A single turn carries every row of the set below to another of its rows. Some are shown first; where does it send the rows asked next?
Konor: [ 27.6   4.1   5.9 -20.9  -5.8 -32.8  -9.3   6.6  11.1  19.1   2.7  -0.8
  26.4  10.2   9.8]
Gos: [-13.5 -10.9  -3.8 -27.0   4.9   6.8   3.3  20.1  20.2  24.3   3.0  23.0
 -18.9 -32.7  15.9]
zuref: [ 11.3  27.7  29.5  -6.1 -24.6   7.0  10.0   0.5  16.9  12.2  -1.0  37.3
 -27.1   3.8 -10.7]
molo: [ -7.1   4.2 -14.6  16.8  -8.7   6.0 -13.9 -36.8  16.0  32.9   7.6 -11.8
 -11.8  11.1   5.3]
Bug: [ 14.0   8.9  22.1  -4.9 -35.6 -17.0  -9.1  23.2  28.6  -4.9   4.7  30.9
 -31.8  -5.5   9.7]
pob: [ 17.5  24.2  20.6  -5.9  -5.4  -4.3  -3.6   0.4  26.4  -2.6  30.6  28.5
 -23.7  20.8   8.3]
tuv: [  3.7   3.1  33.7  -0.4 -13.8   2.2   4.5  11.6   0.3 -16.7 -14.1  10.9
  -9.8 -28.7 -11.1]
fufa: [ 26.9  -9.4   9.9  -5.9 -15.8 -33.6  -0.3   7.4  23.2  20.0  15.5  13.9
  26.6  16.6  12.8]
kot: [-18.1 -15.6 -13.0  15.2 -16.5   7.0 -12.7 -33.3   0.5  21.4  13.9  -6.6
  -1.1  10.3  -1.8]
ridil: [ 19.8   5.6   6.9   6.0  -8.3 -10.2 -24.7  24.1  42.6  19.4   8.1   5.0
  29.7   8.8   0.7]
Nibu: [ 35.7  -1.5  11.8  -4.6  -0.8 -21.3  -8.1  30.1  27.6  16.3  14.0  17.8
  17.2  12.0   7.2]
kozi: [ -8.2   6.9   7.9   6.7 -26.0  22.5 -11.3  16.0  13.7  25.9  -6.8 -25.7
 -17.1  23.3  24.7]
fedo: [-12.7  -4.3   8.6  -1.6 -13.3  11.4  18.1   7.2  -6.2 -25.3 -18.0  20.8
  -9.1   7.5  -4.0]
viro: [ 23.0   6.2  -2.5   2.5 -36.0   7.4  -8.5  33.0  20.4  17.9  10.8 -24.4
  -5.7   4.5  16.1]
Sesat: [ -2.7 -27.3  15.5   3.9 -25.2   6.6   3.6   4.8   7.9 -25.5 -12.4  17.7
  14.2 -13.1   5.7]
sutid: [ -3.2   8.2 -14.6  11.5  -8.5  18.9 -14.2  35.7  18.4  21.4 -10.3  -8.9
 -20.2  12.3  28.5]
bazuv: [ -8.8 -15.9  -9.5   8.8 -19.7  -2.4  14.0 -35.2   5.9  18.2   8.9  -7.3
  -2.9   6.7 -16.3]
Kibud: [ 16.3  -4.2 -10.3  19.1  -2.3   7.5 -27.2  25.9  13.9  31.9  11.9  -4.7
 -16.6  25.3  19.8]
Rubud: [ -7.0 -23.0  16.0 -13.3 -17.0  11.7  10.0   7.5   2.9 -13.5 -26.2  28.7
   3.2  -7.0  -5.3]
Vila: [-17.3  -9.3  14.4  -5.1 -26.1  13.1   3.8  12.2   1.7 -10.7 -25.2  23.7
 -15.6 -23.2  -3.4]
Filan: [-14.8  16.6 -26.3  19.6  -0.2   1.5   4.5 -24.6   6.6  29.4  -3.8   0.2
  -7.3  -3.3  -4.3]
Roval: [ 14.0 -15.7   9.6   7.8  -5.3 -17.5   0.3   6.7  19.6  32.4   8.4  23.5
  35.7  20.7   5.2]
Rativ: [ 21.6 -13.0  29.1  -9.8  -5.7 -22.0  -0.4  18.2  23.2  22.9   2.0  -3.5
  25.1   8.4  20.8]
zepu: [  8.2  24.7  20.4  -2.2 -24.7   0.1 -17.4  11.6  38.5  -1.1  18.6  13.5
 -38.0  11.2  -0.1]
zak: [-18.4   1.8  -7.8  -0.5 -14.3  -3.3 -30.6 -35.3  -1.7  15.8  10.3  -6.1
   4.6  -0.9  -1.9]
tagat: [-11.6  -1.8   8.5 -19.2 -15.4   6.2  -6.5  11.6  -8.0 -12.4 -28.3  25.1
   8.3   0.5 -14.9]
birif: [-25.7  -6.9 -15.8   4.6 -12.2  -4.3 -15.6 -28.3  23.8  28.0  26.3   5.2
  -0.8   2.8  -4.6]
kalo: [ -2.9   1.2 -16.9   0.4  12.2  27.3 -14.3  -7.7  17.7  30.7   5.7  22.3
  -8.0 -26.4  23.8]
ketim: [  1.6   4.6   9.6 -15.0  18.1   3.2   0.9   5.6  20.1  35.6   0.1  19.7
 -35.2 -25.7  16.1]
gat: [ -3.1  -6.9  -1.0 -10.8   5.9  18.1  -1.9 -16.5  22.3  29.7 -21.2  14.1
 -40.5 -14.3   6.9]

ketim goes to sutid
pob goes to Gos
Now find these:
Rativ goes to fedo
ridil goes to tuv
fufa goes to Rubud
Roval goes to Sesat
kalo goes to viro
Vila goes to molo
zak goes to Konor
Bug goes to gat

A single turn carries every row of the set below to another of its rows. Some are shown first; where does it send the rows asked next?
Rafor: [  5.9  29.7   6.6  37.5   2.7  25.2 -23.9 -15.6   2.5 -15.1   4.1  -6.5
 -17.0   5.3  -6.1  58.2  -5.1 -20.5  -4.1  -1.1  19.3 -21.7   3.4  16.3
  -2.0]
koz: [-23.6   9.6 -15.5 -10.1 -12.2  16.3 -20.1 -16.7  14.8  -6.0 -34.2 -11.8
 -18.6  -5.3  -9.5  30.9  -7.3 -34.9 -29.1 -26.9  13.5   5.1  -8.7  -9.4
 -13.3]
Goza: [ 36.9   2.9  12.4 -11.0  11.9 -22.2   9.4   0.0  21.6   6.2  11.9   2.9
 -17.5 -23.9  13.9  47.6  10.1  -9.0 -21.7  10.4  17.0   5.5 -15.5   4.5
  -7.6]
Keka: [  7.6  17.0  32.5  -2.0  11.1  -2.3 -58.6  -3.1  -7.2  -6.1   6.1  -9.3
   7.5  -5.1  14.5  17.1 -20.5 -16.0 -18.1 -30.5   5.4   7.7   1.6   4.8
 -28.4]
Pofiz: [ 17.5  -9.3 -17.1   2.0  29.3 -20.8 -16.6   3.5 -10.3 -49.8   9.7   4.0
 -10.2   1.5 -10.0  24.9 -31.4 -38.2 -36.0 -22.0  14.2 -14.5 -10.6  -7.6
  -5.1]
lafis: [ 37.0  16.9  -1.9  -2.2  16.1  23.7  -2.4  11.9   1.4 -32.8  -0.8 -12.4
 -22.2  -7.0  -0.6  47.4 -33.7 -19.1 -24.1 -18.3 -21.0  15.8  14.8  21.3
  10.1]
zofo: [  3.4   0.7  -9.3   9.1  17.3  -5.5 -31.0   8.5   6.7 -11.9  -9.8 -11.1
 -29.6  24.4  41.3  35.6   8.6   3.8  -0.3 -20.3 -20.0   7.9 -19.3  24.5
 -39.0]
Tupo: [ 13.9 -15.9 -37.4   0.5  45.3   8.1 -10.1  18.6  23.6 -33.2  -6.6  14.7
 -18.9   3.6   4.3  39.1  -2.8   1.6   2.3  -5.4  -6.2 -22.4   2.2  28.6
  -3.4]
Piv: [ 16.6  12.8 -10.8 -12.6  19.6  18.3 -37.7  -2.0  31.6   7.9   6.7  10.2
 -18.8  20.8 -12.6  42.4   1.9 -21.8   7.9  27.6  12.5  11.5  -6.8  -4.1
 -14.8]
bamut: [ 10.7   1.4 -16.0 -18.3  15.6 -11.5  -9.0  35.3 -20.4  12.0  11.8   2.5
 -12.2   0.5  43.2  37.2 -27.8   8.9  -8.8  -0.8 -11.1   0.9  -5.8   4.2
   5.2]
Bola: [  1.8 -11.5  11.3 -13.3   3.0  -5.1  -5.6  11.9   4.9   1.2  23.6   7.5
  -2.0   4.2   8.0   9.9  21.4 -20.2 -29.2 -53.1  -9.9  -6.6  -4.8  14.4
  -0.8]
koge: [ 17.4  -0.6 -23.5 -26.5  -0.6   4.0   5.5  -4.6 -11.5 -15.6  24.2   6.2
  -2.2   1.5  18.4  21.9  -4.5 -18.5 -48.2 -45.3  12.8 -11.3  -0.4   4.6
   1.4]
bov: [  5.5  10.7  -1.4  28.0  10.6   0.6  21.1   7.1 -24.7 -33.8  11.0 -18.2
  -9.8  -3.6  12.8  36.3 -20.6  -4.5 -31.2 -36.1  15.1 -14.4   9.3   4.7
  -6.9]
suke: [  9.2  -1.4 -28.5   5.1  -2.6  12.6  -0.1   6.5   3.6 -20.9   4.6  10.0
   5.9  -1.6   4.7  15.2  29.2 -27.2 -19.4  12.5  11.2 -11.5  16.0   3.4
  34.6]
daser: [ 34.9  23.7  19.8  -0.4   1.2  -6.6 -30.2   8.9  11.0 -17.1   3.7 -23.1
 -40.8 -18.2  11.9  47.4 -12.7 -16.1 -14.7   9.7  -0.5   7.8 -11.5  23.1
   0.9]
bez: [-16.1  13.5  -8.4   5.5  -8.6  18.5 -32.1  -0.3  17.1 -31.5 -29.9   2.1
 -37.8  -2.4   0.2  26.5 -18.8 -31.8 -12.1   5.2  31.6 -20.3   0.6   1.8
 -14.1]
dep: [-17.0   6.1  -2.4  14.8  -1.8  15.1 -15.3 -12.6 -22.3 -19.1 -38.8 -20.0
  -4.5 -18.6  10.8  14.7  -0.1 -11.6 -21.2 -13.4   3.3 -14.3   7.6  35.1
 -21.1]
mitel: [-34.4 -10.8 -24.0   3.3  20.1  -0.9 -23.9   6.8 -19.7  -8.0 -17.6  10.3
  -4.1  35.6   1.2  -1.7 -17.0 -14.8  -8.0   0.0  16.8 -15.0 -10.2  -1.9
 -25.5]
toma: [-10.6   0.3  20.2 -12.4  21.1  15.0  -5.8  21.2   0.9  22.7 -10.7   2.3
 -34.6  -0.9 -16.6  21.3  -2.3  -7.7   4.2   7.3   8.4 -10.2  -8.1  28.6
 -29.7]
Pema: [  0.5  -2.8 -53.0  -4.7  -5.4  13.7  -6.2  12.7  11.2 -24.7   3.3 -33.7
 -25.4  29.6   9.1  22.4  -3.3  -5.1  -8.2  12.0  18.2  -2.5 -14.5   4.9
  -5.5]
lipan: [ -7.3 -11.6 -14.8  17.1  29.3  18.1  -0.2  11.4 -27.5 -25.1 -13.0  22.3
   0.6  35.5   0.4   6.2  -5.4 -25.5 -16.5 -20.4 -18.5  -5.0  13.1  17.5
  -6.6]
Vuz: [ -9.0  14.7   4.0   2.6  24.3  10.4 -48.4  17.4  11.0   7.9 -39.3 -16.1
 -10.1  -4.2   3.9  26.0 -20.5  -0.6   8.0  15.9   4.7  14.2  -4.6   8.3
  -1.3]
pesuk: [ 25.6  18.7  -9.2  14.7  12.7  -3.3  -4.5  12.8   8.2 -10.2  38.3   7.4
 -18.3  24.1  19.2  58.1  -1.7 -16.5 -11.8  -9.4   8.4   6.5  -2.5 -24.3
   9.6]
Nipa: [  4.2 -22.7  -9.4 -18.1  26.7 -12.3  -0.7  20.9 -15.6 -30.3  -8.4  -7.5
   5.8 -10.9  14.1 -13.8  -7.2  -2.1 -30.4 -28.5  -0.6   1.1   7.8  17.7
 -21.8]
nul: [ 34.6   3.5 -13.3   9.8  19.7  -2.9  25.8  -9.4   5.1 -26.0  14.4  -3.9
   4.9  36.6  17.3  21.5  -9.3   5.1 -27.3   7.2   7.0  27.2   5.1   1.9
  -9.9]
Vosa: [ 11.0  10.4  -0.3  36.7   8.9  -6.2 -26.0 -15.7  -3.9 -32.9 -31.6   8.8
 -20.5  15.7  11.9  26.1  14.2 -36.4 -14.6  28.9   4.2   1.4  -8.2  12.8
  -7.6]
zis: [  3.2  18.5   9.4  -4.3   9.3  -4.6  -4.1   0.3 -32.5   5.1 -10.8  14.0
   0.6 -26.1   6.2  33.2  -7.3 -33.4 -30.6   0.7  10.6  13.6  15.7 -24.9
  -4.6]
Gare: [ 26.4  -5.9  -4.0 -18.6  41.1 -17.4   2.5  21.7 -38.9  11.4  18.2   0.3
  -4.8  -0.3  10.8  22.1  -5.0  -5.5 -26.5 -16.2  -6.1   2.8 -13.8  14.5
  -3.2]
Mir: [ 23.7 -14.7 -17.7 -33.4  29.2 -17.5 -29.2  28.5  15.2  -7.3  17.2  17.8
  -2.6  14.7  21.1   9.0   8.5 -14.5 -10.6  -0.8  -7.0  20.0  -4.5 -12.2
  -4.4]
mesev: [-13.9 -18.7 -29.6 -12.6  15.6 -15.4 -15.2  -1.8   6.8   8.1  -6.4  26.5
  22.6   3.0  20.4  17.0  -3.4  -8.9 -17.8  -7.6  26.3 -17.0 -11.2 -15.6
  -6.1]
tik: [ 13.7  14.4  -4.8   0.1  13.2  28.3 -40.9  -2.2  28.9  -7.6 -13.7  -3.0
  10.8   9.6  13.3  23.2 -25.6  12.3   3.7  18.8  10.1   1.9  12.3  28.4
   7.1]
namo: [ -8.2  15.6  23.7  -2.5   7.9  26.8 -20.8   5.4   7.3   8.9 -31.3  -5.7
 -27.4   1.7  -3.9   1.6  22.4 -13.4 -16.2  -8.2  28.6  -0.2  -1.8  23.6
  -9.9]
Tisa: [ 24.2 -13.8 -20.9   9.4  11.7 -24.4   7.2   1.2 -13.5 -40.0  31.7  20.6
 -11.3  15.4  15.8  37.9 -10.3 -29.7 -23.7  -2.9 -10.4 -15.7  -5.1   3.0
 -15.7]
Sol: [  9.9   8.1  11.2   1.4  -1.3   4.9 -14.1   6.6 -19.6 -14.6  22.6 -20.4
  -5.7   9.8 -21.9  -2.9  -3.1 -32.6 -21.5  18.3  38.6  -3.3   0.1  -1.9
  -9.7]
tifo: [ -5.8   6.8   7.7  30.5   1.2  10.7 -15.8  -7.7  36.1 -20.8 -24.0  -2.6
 -14.5  24.6   0.5  26.0   5.1 -13.6   7.3  25.1   0.0  15.1   4.3   8.2
 -23.5]
kevus: [  9.8   6.0   9.7  -7.9  43.4   6.7   3.1  -6.5  13.2  -1.6 -14.7  14.4
  -6.6  -6.5   5.1  44.1 -13.1   4.8 -14.5 -33.9  -8.5  19.0  12.1   6.0
 -43.5]
Pem: [ -0.5  19.3  -4.9  13.8   0.7  32.5 -13.9   3.2 -11.9 -30.5 -16.1 -19.5
 -22.8  35.2   3.0  16.4 -14.7 -19.4 -18.2 -20.6 -24.3  21.1  12.6  23.8
  -4.1]
buta: [ -6.2 -10.9 -19.3 -34.5  16.5   6.2 -29.0   1.9   3.6   2.7 -36.8  -2.4
  -9.0  -2.5   4.2  -0.3   7.4 -13.8  -8.5  16.9  -3.3  17.7  -4.9  15.7
 -35.2]
darip: [  3.0  -2.0   5.3 -13.5   2.8 -18.1 -24.8 -11.8  36.9  10.7   9.5  -1.8
   2.6  -1.0   8.3  15.4   9.9   1.2 -13.9   6.4  41.1  -7.4 -20.6   1.1
 -18.0]
Ser: [ 27.6  -8.1 -22.4  -6.4  25.3 -10.7  -3.4  -0.8   7.5 -13.1  27.2  -4.8
  28.2  17.3  13.2  35.0 -23.7   4.2 -16.6 -15.2 -22.9  19.5   2.1   2.4
  -0.4]

Nipa goes to Rafor
Vosa goes to bamut
namo goes to Tisa
Now find these:
zofo goes to zis
daser goes to mesev

